128 stands for zero in the data rows.
Some points:
[103 142 130 126 137 134 129 132 133 116 116 128 106 126 137 131 138 135
 156 117 185 143 139 145 151 125 142 159 127 146 103 110]
[131 130 150 134 134 162 123  85  49 130 139 118 197 172 142 178 115  59
  56 131 132 142 130  97 124 169 107 216  69 177 110  88]
[185  94 132 104 218 160 194 111 162 181  77 123 152 168  80 133 152 112
 105 189 130 194  44 116 151 164 161 185 171 121  58 195]
[153 142 123 128 108 157  98 113 129 107 166 133 115 151 118 157 113  99
  83 116 148 147 152 134 133 160 124 156 140 126 118 168]
[158 169 171  96 107 122 109 177 143 122 107 157 110 144 154 115 105 104
 117 116 127 143 183 180 120 142 113 139 148 111 115 217]
[123 134 142 160 113  72  90 100  89  95  88  79 175 148 149 131 102 104
 144 168 154  58 145 134 135  77 139 103 110 206 119 131]
[132 148 125 131 114 141 144 205 126 153 114 142  99 100 120 129 103 123
 150 134 142 122 133 122 113 134 129 115 130 126 111  76]
[106 115 104 127 179 145 149 122 148  89 135 138 116 121 105 124 166 153
 100 123 150 111 155 145 131  89 194 114 114 120 124 138]
[116 182  91 144  80 127 187  93  99 143 105 124 150 181  11 148 171 210
  64 115 138 108 208 124  46 115 185 126 124 109  63 106]
[194  84 124 135 128 138  59 148 158 143 140 125  95  80 155 120 127 150
 109 206 140 171 142  88 117 114 158 139  97 162  92 143]
[124 142 151 147 151 131  89 133 122 189 173 180 121 120 113 147 142 122
 133 189  30  90 172 139  98 134 165 164 141 147 166 163]
[172  99  92 180 137 124 101  60  94  88 182 126 141  38 156 188 152 123
 215  74  98  50  90 107 115 197 161 169 103  56 106 158]
[ 83 118 145 181  88  91 143 145  68 173 168 147 151  76 111   7 117 112
 111 170 113 109 105 129  84 155 115 105 126  84  59 139]
[147 145 136 138 108 119 139 143 119 112 118 157 139 140 104 140 111 124
 140 123 134  91 132 135 154 144 107 136 123 104 112 156]
[171 137  51 126  66  99  85  86 130 200  94 102 163 120 118 132 124  68
 143 118 138 140 136  93 151 172  98  94 133 129 121 122]
[ 53 130 135  46 134  92 170 113 163 130 116  96 155  74 103 155 179 126
 189 155 119 154 151 186 161 143 122 106  57 158 101  98]
[120  91 112 128 158 112 108 146 113 148 146 122 119 126 113 117 114 128
 138 114 167 138 107 144 105 123 134 137 128 142 134  95]
[127 123  92 124 150 125 142 132 140 125 115 124 109 132  91 130 117 139
 125 133 116 147 112 134 118 164 119 123 129 141 132 121]
[101 128 137 119 112 108 125 130 107 140 147 120 136 119 157 116 109 141
 142 131 135 134 124 106 129 127 126 154  97 111  77 127]
[133 167 166 105  68 153 140 148 113 129  74 140 108 101 191  98 151  76
 132 158 131  73 155  59 122 117 147 151 137 118  72 121]
[ 91 133 115 119 143 118 148 110 145 133 121 123 114 108 136 151 132 140
 125 147 123 110 110 135 156 125 123 119 125 154 122 126]
[144 170 134 197 159  62 154 109 168 124 177 151 102 111 145 156 162 124
 144 157 137 173 193  84 126  70  52 135 103  98 117  97]
[123 119  98 121 137 121 137 139 137 125 129 125 125 140 116 125 122 113
 140 124 150 120 126 140 136 127 117 120 156 126 137 127]
[ 94 147  97 145 140 137  78 110 134 158 105  83 144 113 162 175 130 166
 129 120 130 135 126 122 114 110 163 147 161 111 162 149]
[149 149 101 140 193  75  92 160 187  58 121 182 176 204 149  76 166 161
 116 207 138  86 154  93 177 231 154  83  34 140 165 125]
[123 180 137 136 115 150 130 108 159 147  91 192 103 102 108 198 107 101
  98  92 141  79 109 161 186 117 143 100 101 147 127  86]
[162 145 151 122 135 124 109 142 133 181 164  33 156 116 128 136  84 165
  82 101 127 121 116 117 170 136 150 105 114  84 155 106]
[129 113  99 127 135 155 110 109 138 146 142 117 103 101 109 123 148 139
  99 138 149 117 123 144 139 128 113 119 143 143 146 129]
[114 148  99 230 170 125 108 201 123 185 117 133 106 150 152 111 176 141
  95  31 100 171 160 106 115 166 112 146  89 142 181  89]
[168 135 249 211  91 152 133 156 175 143  68  26 136 115  75 111 187 115
 143 155 104 143  97 177 144  84 130 199  65  51 192 109]
[145 185 130 166 139 116 200  91 127 112 151 183 198 117 127 121  78 158
 162 164 124 136 114 139 130 107 114  89 154 117 155 123]
[157 164 105  89 130 113 166 129 126 158 191 156 120 129 119 148 133 138
 120 157 117 116 120 146 108 116 134 142 113 126 135 140]
[111 113  93 146 150 169 122 178 112  97  80  98 118  81  60 140 165 117
 117 176 121  80 142 122 134 161  62 126 194 128 145 129]
[120  91 100 130 131 158 116 126 129 130 108 122 152 101 121 105 122 156
 134 133 160  93 100 133 119 121  94 112 122 131 129 118]
[ 95 134 149 130 129 174 124 113 169 119 127 163 132 110 133 141  99 130
  79 141  95 121 156 114 119 124 122 125 142 159 150 123]
[127 140 114 120 136 108 137 121 131 167 120 160  93 128 104 136  97 124
 143 142 128 150 103 152 115 176 118  89 142 145 146 141]
[ 92 122 108 124 136 125 138 180 105 119 151 138 108 135 142 133 111 146
 139 128 139 100 109 160 143 119 151 140 148 117 131 132]
[111 156 194 171 197 139  60  94 171  46 122  94 122 147 137 124  65 179
 155  85 103 162 128 158  60 170 111  64 166 149  12 146]
[148 139  82 129 102 220 129 151 173 176 179 136 186 173 110  73 110 149
 216  52  50 151 138 111 240  72 132 124 133 209  62 128]
[218 188  68 115 120 105 147  99 119  94  93  82  73 148 155 102 165 112
 168  95  32  98  67 170  41  95 151 110  88 195 171 148]
[131 111 179 116  87  84 123 130 109 130  83 171  95 173 113  95 124 138
 165  91 145  85 129  95 139 171 145 165  88 113  78 138]
[ 98 105 108 155 137 101 138 122 127 114 128 123 133 150  78 103 121 101
 145 109 139 124 135 131 124 133 112 155 162 122 143 107]
[119 118 179  74  71  88 101 135 150  83 188  67 137 158  88 121 150  93
 184 134 120 157 160 134 140 144 181 150 179 123 198 103]
[166  28 108 191  59  63 155 168  82 100 141 150 149 190 201 208 220 131
  86 141  71 169  86 203 169 122 137  50 190 137  70  93]
[ 48 132 149 162  68 198 158 131 138 152 176  97  88 225 140 165 188 139
 175 140 204 151  68  11 101 137 133  39  97 141 186 224]
[130 132 160 109 129 183 135 166 106  90 152 156 131 124 163 168 138 155
 110 133 133  96 129 151 123 105 146 150 149 128 130 137]
[118 102 153 118 133 143 116 115 134 127 155  84 128 113 114 112 123 152
 109 109 129 122 119 127 143 143 125 122 131 126 144 101]
[125 142 139 144 130 143 113 146 110 118 111 135  90 142 105 137 112 114
 151 136 136 121 127 138 145 165 150 144 176 166 138 126]
[128 127 152 137 129 135 122 120 106 127 159 150  78 120 109 136 128 137
 132 144 128 110 125 140 127 128 128 143 129 152 119 116]
[131 117 122 129 138 151 137 126 103 104 122 108 155 128 128 107  99 131
 117 122 126  94 112 101 117  77 171 142  90 127 101 136]
[132 160 130  95 153 138 150 117  93 105  86 145  99 106 147  60 163 114
  68  83 145 137 103 161 156 175 178  65 139  88 169 117]
[112 161 137  88  76 151  49 128 119 106  95 169 148 149 110 143 138 178
 141 168  97 181  44  90  91 123 104 150 127 109 129   9]
[161 124 129 138 106 156 161 121 149  71 108 146 165 146 101 124 112  84
 118 106 126 103 156 114 108 103  76  90 161  97 139 146]
[ 59 159  85 120 123  72  96 139 145 171  41  84 156 147 195 159 101 132
 102 141 109 110 110 127 124  86 107 117 145 119 132 188]
[ 77 110 126  68 158 147 125 109 102 111 169 101  82 142 168  33 168  96
  72 129  61 114 139 120 154 120 121 140 139 136 117 112]
[151  82 169  97 150  93 108 146   0 102  68 163 123  59  44 140 102 185
 126 104  91 205 162  50 193  59 126  73 106 149 170 202]
[120 104  99  95 130 132  46  72 155 155  82 203 190 103 166 102 227 147
 159  89 145 162 176 127 117  97 131 156 185  91 128 138]
[115 143 134 132 147 133 123 152 119 113 129 130 114 144 125 150 103 133
 150 129 141 109 141 132 146 135 138 156 138 137 132 112]
[162 104 142  99  74  90  88 116 139 120 149 147  95 144 118 106 129 160
  93  93 172 115 138 195 124  85  63 171  61 155 104 190]
[113  38  75 163  88 196 191  47 108 123  62 105  75 174 207 112  35 187
 165 180  86 173 206 183 153 151 116 141  85  49 179 129]
[135 106 147 145  90 169 106 109 145 155 135 136 115  96 131 110 128 100
  98 130 116 108 135 136 119 132  83 106 102 179 108 148]
[175 171  78  88 125 149 106 153  90  93 148 109 104 122 146 139 102 100
 129 143 168 202 157 117 108 103 164 103  97  82 125  90]
[105 124 136 125 115 114 122 130 121 143 130 143 106 139 110 138 116 146
 140 137 126 118 134 138 130 144 112 161 147 142 120 129]
[155 101  79 121 142 115 151 119 141 127 136  78  98 115 129 137 146 109
 135 123 176 140 149 108 105 118 109 121 152 136  91  99]
[152 158 129 142 126 151 152 149 117  89 147 106 147 123 139  91 105 102
 144 187 137 126 159 116 119 101 121 121 170 144 140 127]
[135 138 112 122 125 129 115 120 120 148 140 130 139 151 126 119 114 109
 133 113 160 149 125 133 139 142 109 133 139 131 142 107]
[151 135 164 132 136 145 104 102 142 145 149 101 153 100 138 123 153 127
 122 133 158 132 123 142 153 127 137 107 138 107 144 133]
[117 121 131 128 161 135 134 105 103 107 146 110 167 117 165 135 131 111
 111 108 148 146 131 113 134 138 123 135 149 142 130 111]
[ 97 133 143 146 180 106 129 121  94 157 143 134 153 155 117 100 120  94
 130  95 158 148 135 182  89 105 140 159 133 142 150 151]
[115 134 110  99 115 103 127 113 116 139 157 139 120 133 117 141 105 131
 138 151 136 126 121 144 132 137 121 148 145 144 149 126]
[ 93 112 109  69 139 174 137 176 128  99 153 159 188 121 124 148 142 119
 124 109 110 144  77 149  76 142  40 138  70  99 161 151]
[150  86 205  64 183 121 208 164 120 179 108 113 134 118 167 182 132 125
 167  91  97 108 218  96  57 165 100 103 124 162 120  98]
[119 151  78 128 158 133 140 213 122 134 123 124 134 116 173 138 119 128
 152 130 162 129 101 157 137 102 139 125 123  87 109 159]
[135 153 219  97  76 127 119 104 152 176 175  39 141 100 140 141 138 168
  80 105 119 131 134 154 159 170 142  83 138  68 156 123]
[127 115  90 117 153 121 137 145 135 123 145 123 127 128 117 121 113 127
 128 120 150 119 120 143 134 129 111 137 142 125 144 125]
[ 92 146 104 113 181  70 136 111 162  82 150 121  61 157 103 154 112  85
 100 101  59 112  77  56 192  85  78 140 141  48 106 137]
[149 108 122 134  54  68 209 156 208  73 112 137 157  57 156  98  93 203
  74  81 149 141  90  57 116 160 149 215 171 196 164 145]
[202  58 182  85 174 107 123  87 155 192 117 167 112 203 160 111 111 158
 146 130 156  54  84 105 101  67 118  97 170  96 165  74]
[ 80  40 122 146 100 123 111 141 214 113 120 186 142 104 100 156  57  15
 111 118  95 152 113 117  74  90 240  61  85 105 131 127]
[110 160 175 163 142 122 177  67 114 115 126 170  88  85 146 100 155  89
 151 123 163 192  86 146 144 104 123 141 130 174 144 115]
These points spread out most along one direction. Take the direction at right angles to it along which they spread out most. Go by this last direction. For each point below, how far along it does it lie, from 0 to 99? The average is 50, and the first point in the table lies past the average. One standard deviation of the points above along it is 16.
[147 145 136 138 108 119 139 143 119 112 118 157 139 140 104 140 111 124
 140 123 134  91 132 135 154 144 107 136 123 104 112 156] 59
[123 134 142 160 113  72  90 100  89  95  88  79 175 148 149 131 102 104
 144 168 154  58 145 134 135  77 139 103 110 206 119 131] 58
[125 142 139 144 130 143 113 146 110 118 111 135  90 142 105 137 112 114
 151 136 136 121 127 138 145 165 150 144 176 166 138 126] 57
[135 138 112 122 125 129 115 120 120 148 140 130 139 151 126 119 114 109
 133 113 160 149 125 133 139 142 109 133 139 131 142 107] 47
[115 134 110  99 115 103 127 113 116 139 157 139 120 133 117 141 105 131
 138 151 136 126 121 144 132 137 121 148 145 144 149 126] 52
[171 137  51 126  66  99  85  86 130 200  94 102 163 120 118 132 124  68
 143 118 138 140 136  93 151 172  98  94 133 129 121 122] 37
[157 164 105  89 130 113 166 129 126 158 191 156 120 129 119 148 133 138
 120 157 117 116 120 146 108 116 134 142 113 126 135 140] 55
[132 160 130  95 153 138 150 117  93 105  86 145  99 106 147  60 163 114
  68  83 145 137 103 161 156 175 178  65 139  88 169 117] 37
[158 169 171  96 107 122 109 177 143 122 107 157 110 144 154 115 105 104
 117 116 127 143 183 180 120 142 113 139 148 111 115 217] 69
[ 53 130 135  46 134  92 170 113 163 130 116  96 155  74 103 155 179 126
 189 155 119 154 151 186 161 143 122 106  57 158 101  98] 54
[120  91 100 130 131 158 116 126 129 130 108 122 152 101 121 105 122 156
 134 133 160  93 100 133 119 121  94 112 122 131 129 118] 46
[ 98 105 108 155 137 101 138 122 127 114 128 123 133 150  78 103 121 101
 145 109 139 124 135 131 124 133 112 155 162 122 143 107] 52
